Each row is where one point has got to under a steady rotation. How many steps took it there?
The counts run from 0 to 856.
[ 82 140 116 163 186 158 127 131 129 117 129 136 153 124 126  86 126  96
 124 133 138 154  84 144 153 158 113  95 120 131 150  94 116 168 172  82
 135]	201
[ 60 134 118 160 157 118  94 143 112 138 126 137 165 139 177 113 129 127
 123 151 130 131 145 133 162 144 112 115  98 187 128 127 147 156 194 122
 107]	716
[ 56 146 117 161 169 152  98 139 117 140 103 122 132 127 114  93 164 122
 131 154 149 108 108 159 167 145 142 141 105 173 155  95 132 154 162 129
 122]	277
[ 90 172 118 156 184 141 113 147 134 138 112 134 178 127 124  99 159 115
 132 166 135 142  86 162 182 111 139 114 114 182 112 142 131 128 132 111
 118]	481
[ 89 143 117 178 152 119 101 125 115 169  93 114 154 148 115  99 187 135
 137 143 133 120 120 134 158 147 126 142  93 180 142 103 154 165 172 118
 151]	53
[111 114 142 199 147 122 124 122 156 131 116 105 184 132 139 114 105  84
 138 146 137 153 119 154 155 152 101  94 119 113 124 128 146 174 176 105
 162]	608
[ 69 129 116 181 168 138 112 149 123 130  91 137 166 133 125 121 145 115
 142 157 143 107 108 176 176 141 173 116 109 165 114  96 134 131 154 121
 150]	459
[ 73 137 141 152 177 146 114 147 155 120 149 109 165 105 120 112 144  97
 121 165 134 139  98 169 191 101 146 108 119 139 157 156 134 157 147 110
 107]	182
[110 153 119 195 138 115 103 126 134 122  92 101 155 110 135 121 160 107
 161 158 152 119 108 181 176 132 151 161 113 162 114 115 146 161 158 143
 143]	73
[ 68 150 156 174 153 146 110 112 151 121 128 104 145 112 164 109 114  94
 127 159 145 154 122 145 182 127  91 118 124 139 148 151 144 182 158 128
 105]	792
[112 134  82 182 167 119  90 150 132 121 121 137 165 126 136 120 121 113
 156 145 118 116 123 147 151 162  93 123 115 167 114 114 125 161 205 120
 163]	602
[123 133 124 183 137 113 115 114 139 118 124 108 167 134 167 104 119 113
 158 152 130 147 138 175 162 137 118 119 124 158  87 127 136 159 209 112
 118]	468
[105 140 159 165 169 145 123 108 131 149 127 106 154 147 126  69 154 121
 128 148 120 168 108 135 163 129 112  95 118 136 139 133 127 172 185  77
 116]	268
[ 98 148 127 167 177 141 120 141 115 129 136 150 174 137 155  73 119 105
 136 133 107 158 115 145 166 142 127  83 121 146 108 130 122 159 182  84
 109]	561
[ 82 147 147 179 161 123 136 153 143 175 102 110 177 155 120 110 154 118
 130 151 131 127 132 153 187 121 123  98 116 167 136 133 168 153 124 140
 135]	709
[ 57 150 134 169 166 159 101 127 133 138 112 110 119 116 112  94 171 117
 137 145 146 110 115 155 186 138 134 140 116 155 172 111 136 171 152 137
 122]	275
[104 146 138 169 180 142 127 146 121 131 138 138 175 132 148  74 117  97
 131 131 106 161 114 149 166 140 126  77 126 133 120 135 124 164 176  84
 113]	562
[ 83 114  89 153 164 127 111 163 119 138 130 127 178 135 102  89 147 104
 122 141 133 104 117 165 153 151 150 114  96 170 147 106 145 156 181 115
 137]	281
[ 71 141  86 161 169 109 112 172 113 132 145 145 165 128 138 114 141 109
 132 121 110 118 138 135 172 151 111 113 106 172 152 122 149 179 168 132
 122]	419
[ 54 151 119 161 160 144 104 141 128 148 102 136 152 141 144 104 145 122
 138 160 147 110 127 166 185 129 133 123 110 199 124 119 148 134 153 143
 112]	97
[ 67 169 133 171 167 131 132 128 135 149 106 108 137 140 134 116 173 138
 144 153 148 145 109 149 192 121 108 124 118 185 142 101 157 158 137 129
 111]	412
[ 92 154 120 171 152 102 130 148 119 143 115 110 171 125 116 102 186 105
 125 125 136 141 107 156 170 135 151 139 101 163 156 112 165 186 132 124
 126]	732
[ 96 140 106 177 137 110 111 100 123 133 113 153 182 121 172 109 120  93
 133 140 147 156 108 131 166 138 110 118 113 173  92 130 146 157 174  94
 142]	695
[ 54 141 114 158 162 138 107 142 122 149 109 146 165 142 142  99 138 120
 125 159 145 111 133 160 177 131 136 115 105 203 120 120 149 131 159 133
 111]	98
[ 73 150 127 168 191 137 125 181 115 132 115 125 174 141 131 109 150 120
 123 146 131 135 109 170 170 136 167 105 107 162 138 105 140 143 142 120
 114]	640
[ 76 112 110 174 139 112 109 134 108 163 115 136 167 143 123  93 154 109
 126 123 124 115 133 127 158 155 140 120  90 158 144 104 155 179 181 106
 157]	56
[ 86 158 119 161 152 111 107 146 110 147 111 130 190 122 149  94 160 109
 113 147 139 144 109 147 164 130 157 135  91 185 119 141 152 152 140 120
 107]	257
[100 132 104 157 176 116 130 165 142 135 123  87 180 134 100 111 160 121
 117 155 154 140 101 180 142 140 128 122  98 174 152  98 150 154 156 122
 129]	505
[ 53 158 154 186 175 144 119 129 129 121 121 129 128 124 159 125 143 120
 150 140 129 141 118 148 206 128 134 115 128 137 152 116 135 168 152 122
 116]	635
[118 123  99 181 153 106 107 151 140 117 134 122 176 127 140 119 125 107
 165 142 112 110 142 180 177 133 134 119 119 162 102 138 138 160 200 133
 134]	465
[ 71 162 119 182 161 135 140 128 134 139  98 144 164 126 130 110 145  96
 146 141 154 131  85 166 193 126 150 107 126 164 114 102 144 139 123 113
 137]	775
[ 84 161 149 167 161 154 116 139 133 150  91  94 152 137 123  76 154 113
 119 164 154 134 112 172 163 137 129 132 110 171 141 127 146 153 138 138
 105]	571
[ 98 113 105 145 161 128 111 118 139 129 151 116 169 131 121  88 137 109
 119 156 135 157 101 146 143 134 104 106 101 158 138 128 132 165 216  70
 124]	583
[ 46 128 142 179 167 145 113 142 155 120 123 124 154 114 146 148 117 102
 135 162 145 126 113 156 205 117 130 103 127 136 146 137 145 155 142 132
 140]	318
[ 88 112 155 197 142 139 128  99 144 150 116 112 148 133 118 107 143 102
 150 135 126 139 113 144 186 129 138 100 124 106 146 119 146 180 174  89
 163]	451
